Each row of A is roughly a mix of the hidden directions of one of a few groups.
A (78 x 11):
[[ 0.40 -1.74  0.32 -2.83  0.86 -2.05  1.57  3.60 -1.67  0.67  0.97]
 [-0.29  0.20 -0.44 -0.91 -1.19  1.21 -1.95  1.67  4.93 -0.62  0.73]
 [-1.37  1.07 -2.14  1.22  1.28 -0.40 -2.97  1.66  0.83 -2.25  2.76]
 [ 0.40 -0.74 -1.48  1.60 -2.81  2.71  1.64 -3.32  0.71  0.27 -0.95]
 [ 1.47 -0.44 -0.42 -1.64 -0.66  1.11 -2.28 -0.55 -2.92  3.84 -0.45]
 [-1.28  0.10  1.00  1.98  1.13 -1.92 -0.17  0.07 -0.92 -0.40 -4.83]
 [-1.20 -1.30  1.17 -1.00 -1.28  0.99  2.32 -2.45  2.51  0.80 -3.07]
 [ 1.62  1.30  0.97 -2.19  3.61  2.57  0.61 -1.35  1.14 -0.75  1.46]
 [ 0.14  1.50 -1.27 -0.48 -2.16 -0.19 -1.15  1.77  3.57 -1.96  2.45]
 [-0.21 -0.30 -4.54 -0.07  1.67  1.03 -2.39  0.88  1.98 -0.69  0.63]
 [ 1.11 -0.86  1.44  2.30  1.37  0.49 -2.13  1.93 -3.07  2.10 -1.53]
 [-0.17 -2.42 -0.37 -1.26  0.65  3.58  2.48  1.45  2.43  0.32 -0.88]
 [-1.06  2.39 -0.42  2.81 -0.76  3.64  2.44  0.39  0.05  0.14 -1.02]
 [ 0.49 -0.62  1.72  4.04 -0.04  0.18 -1.29  3.53  0.32 -0.28 -1.28]
 [ 0.22  0.96  0.74 -0.88  2.00  2.46  2.86  3.57 -1.52  0.22  0.47]
 [-1.70  3.50 -0.15 -0.98  1.36 -2.35  2.01  0.44  2.43  0.41  1.44]
 [ 1.48 -0.95  0.11 -0.24  0.56 -2.79 -4.28 -2.40 -0.29  0.09 -0.65]
 [-1.46 -0.90 -0.07 -1.42 -0.96 -5.07 -0.67  1.58  0.57  0.28  0.95]
 [-1.42  1.07 -0.62  1.98  1.88 -2.29 -1.39  0.69 -0.49 -2.19 -3.49]
 [-0.56 -0.84 -2.24 -1.98  3.21  0.53 -1.38  0.43  0.55 -0.28  3.58]
 [ 1.42 -0.28 -2.79 -2.47  0.46  1.42 -3.56  0.22  2.15 -0.30  0.48]
 [ 0.13  0.16 -2.08 -4.31 -0.58  0.67 -0.21 -2.70 -0.09  1.62  1.48]
 [-1.98  0.86  0.16 -1.92 -0.10 -1.62  1.93 -0.34  3.66 -0.91  2.62]
 [ 0.02  1.69  1.85  0.16 -1.38 -1.29 -1.68 -0.01 -1.11 -0.78  4.62]
 [-0.43 -1.60 -2.13 -1.09  0.77  2.98 -1.94  1.86  2.98 -0.22  1.33]
 [-0.66 -0.02  2.74  3.05  2.07 -0.81  0.94  0.74 -0.10 -1.51 -3.16]
 [ 0.79  2.26 -1.43  0.28  0.37 -2.12 -0.22  0.75 -2.64 -2.12  3.36]
 [ 0.73 -0.62  2.00 -0.02 -1.37  0.02  4.34 -1.56 -1.61  2.16 -0.76]
 [-0.28  0.47  0.10  1.08  0.20 -4.11 -3.83  0.34 -1.04  0.61 -1.10]
 [ 0.53 -1.46  1.99 -1.11 -0.16  1.56  4.32 -0.07  0.27  0.67 -2.58]
 [ 1.17  1.19 -0.85  2.12 -0.93 -1.83  0.68  1.23 -3.69 -1.29  2.52]
 [-1.42 -0.37  2.45  1.50  1.57 -0.05  1.14 -0.02  2.75 -1.48 -3.46]
 [-0.51 -1.01 -0.41  1.07  0.22 -0.96 -2.57 -0.73 -0.20  2.19 -4.51]
 [-1.11  0.91  4.34  1.68 -0.64 -2.15  1.35  0.15 -2.06 -0.72 -0.74]
 [-0.06  1.66  2.46  0.88  2.86 -1.53  0.02 -0.74 -2.33 -0.90 -3.00]
 [-0.85  0.28  2.07  3.09 -0.60 -1.18  2.74  0.15  0.95 -2.38 -2.32]
 [ 0.97 -0.80  3.73 -1.08 -1.84  0.44  2.84 -1.18 -1.04  1.93 -1.16]
 [-1.08  0.72 -4.36  1.69  2.41 -0.67 -1.15  0.79  0.63 -1.87 -0.53]
 [-1.49  1.45  0.19  2.71 -0.51 -2.79 -3.40  1.14 -0.88  0.11 -1.56]
 [ 0.13 -2.14  0.12 -1.58 -0.48  2.04  3.38  3.21 -1.41  0.04  0.78]
 [ 1.89  2.22 -0.03  1.54  2.07  3.36 -0.84 -2.50 -0.66  0.26 -1.41]
 [ 0.25 -0.62 -5.37  0.61  1.17  0.53 -0.52 -0.86  0.71  1.49 -0.91]
 [ 2.99 -1.62  0.94 -0.88  2.53  1.48 -2.78 -0.32 -2.40 -0.19 -0.64]
 [ 1.38 -0.70 -0.94 -3.02 -0.44  2.22 -3.03  0.56  2.34  0.08  1.83]
 [-0.36 -2.20 -0.20  1.73 -2.36 -2.53 -3.54 -0.06 -1.20 -0.11 -1.39]
 [ 0.36 -3.54  0.18 -3.17 -1.07  0.06  0.91 -1.28  1.82 -1.22  2.17]
 [-1.72  3.34  0.80 -0.65  2.36 -1.06  1.60  2.94  1.01 -0.09  1.32]
 [ 1.26  1.31 -2.39 -1.30 -0.14 -0.70 -1.60  0.46 -2.66  0.15  3.84]
 [ 1.12 -0.49 -1.58 -2.67  0.50  1.06 -2.32 -0.73 -2.35  3.19  1.34]
 [ 0.07 -0.16  2.19  2.57  3.08 -0.70 -0.18  0.82 -2.84 -0.01 -2.38]
 [-0.95  0.56 -3.72  0.85  1.81 -0.03 -3.10  1.27  1.33 -1.72  0.93]
 [-0.34  2.20 -3.11  1.79  1.13 -2.85 -2.17 -0.65 -1.26 -1.34  0.36]
 [ 1.61  1.73  1.17 -2.97 -0.07 -0.70 -3.22  0.27  0.70 -2.89  0.53]
 [-0.94 -0.18  0.99  0.01 -0.79  1.14 -2.59  1.60  1.00 -0.24  4.66]
 [-1.90 -0.07 -3.10  2.16  1.29  0.42 -2.21  1.66  1.03 -0.69  2.65]
 [-1.73 -0.32 -1.13  1.66  0.03  1.09 -1.37  1.69  0.88 -0.04  4.69]
 [ 0.41  0.79 -1.70  0.33  1.78 -1.51  2.03 -0.80 -0.65 -1.47 -4.39]
 [ 0.39 -0.17  0.98  2.16  0.31  2.57 -3.81 -2.20  0.45 -1.81 -0.69]
 [-0.54 -1.39 -2.62 -2.49 -1.39  1.40  0.11 -0.41  2.72  0.54  2.98]
 [ 1.06 -1.43 -0.22  1.62 -1.41  4.53 -0.08 -2.44 -0.05 -0.87 -0.92]
 [ 0.10 -0.55  1.80  1.57  0.59 -0.64  2.08 -1.60 -3.64  0.85 -2.88]
 [-0.66  2.09 -2.41  0.89  1.81 -1.83 -2.43  0.87  0.03 -3.29  0.58]
 [ 0.63 -3.42 -0.87  0.08 -2.64 -2.83 -1.98 -0.75 -1.41  0.68 -1.03]
 [ 0.61  0.17  0.57  0.59  1.14 -1.13  1.25 -1.58 -5.15  0.88 -0.96]
 [ 1.41 -0.04  0.30  0.08  1.39  0.94 -4.08  1.96 -1.92  2.58 -0.35]
 [ 1.23 -1.12  2.06 -1.15  3.03  1.69 -2.65  1.94 -1.40 -1.50  0.68]
 [ 0.73 -2.65 -0.53  0.88 -2.44 -0.38 -2.77 -3.51  0.56 -0.65 -0.63]
 [-1.31  0.55  1.34  2.00 -0.38 -1.37  3.12 -0.32  2.04 -3.27 -1.18]
 [-2.86  3.47  0.41  2.02 -0.13  1.41  1.21  0.80  2.39 -1.09  0.64]
 [-0.69 -0.02 -0.76  0.44 -0.66  0.90 -2.41  0.99  0.72  0.16  5.10]
 [ 1.24 -0.21  0.83  1.04  1.39  1.04 -4.01  2.72 -1.11  2.09 -0.66]
 [-0.05  3.76  0.92 -0.99  3.91  0.74  1.15  1.28  0.58  0.08  0.90]
 [-1.33  0.68  2.03  2.93 -0.38 -2.22  2.60 -0.74 -2.65  0.69 -1.03]
 [-0.38  0.44 -0.04  0.90  0.08 -4.21 -2.69  1.92 -1.83  1.03 -1.27]
 [ 0.75  1.24  1.01  1.19 -4.63 -0.80  1.94 -0.99 -0.71  0.01 -1.99]
 [ 0.09  0.35 -2.69 -2.48 -1.14  0.55 -1.15  0.39  2.14 -0.28  3.83]
 [ 0.37  0.29  2.30  2.35 -2.36 -0.67  1.89 -0.68 -1.56  0.36 -3.49]
 [-1.93  1.96  0.46  2.96 -0.24 -2.21 -3.22  1.55 -0.42 -0.22 -1.17]]
Here is one row from each group, named. Which group is each of the other rows in?
[-0.63 -1.01 -0.56  2.33 -2.66 -1.56 -3.31 -2.48  0.59 -0.36 -1.26] : <92>
[ 1.36  2.97 -0.57 -1.33  0.49 -2.29 -2.14 -0.51 -0.69 -3.37  0.98] : <106>
[ 0.40 -0.26 -2.28 -0.19  2.23 -0.35 -1.35  1.53 -1.64 -0.47  4.27] : <48>

[ 0.98 -0.90 -1.13 -2.46  0.75  1.46 -2.52 -0.62 -2.00  3.62  0.50] : <48>
[-1.84  0.00  0.77  2.61 -0.80 -0.36 -1.80  3.99 -1.92 -0.42 -1.12] : <92>
[ 3.03  0.07  0.39 -1.19  3.09 -0.81 -2.93 -1.70 -1.56  0.71 -0.70] : <92>
[-1.19 -1.67  2.12  2.63  3.36  0.37  0.31  1.27  0.98 -0.65 -2.39] : <48>
[-0.67 -0.19 -5.28  1.26  1.96  0.26 -0.78  0.25  1.02 -0.25 -0.47] : <106>
[ 0.17  0.65  1.62  1.16 -0.42 -1.93  3.64 -1.62 -2.44  0.60 -2.31] : <106>
[-0.47 -1.52 -2.11 -0.88 -1.37  1.45 -0.60  1.37  3.73  0.00  2.83] : <48>
[ 1.61 -4.16 -1.14 -0.62 -2.67 -0.99 -0.28 -1.14 -1.76  0.90 -0.91] : <92>
[-1.43 -1.42  0.44 -1.29 -1.30  0.89  2.93 -2.76  2.57  0.49 -2.11] : <48>
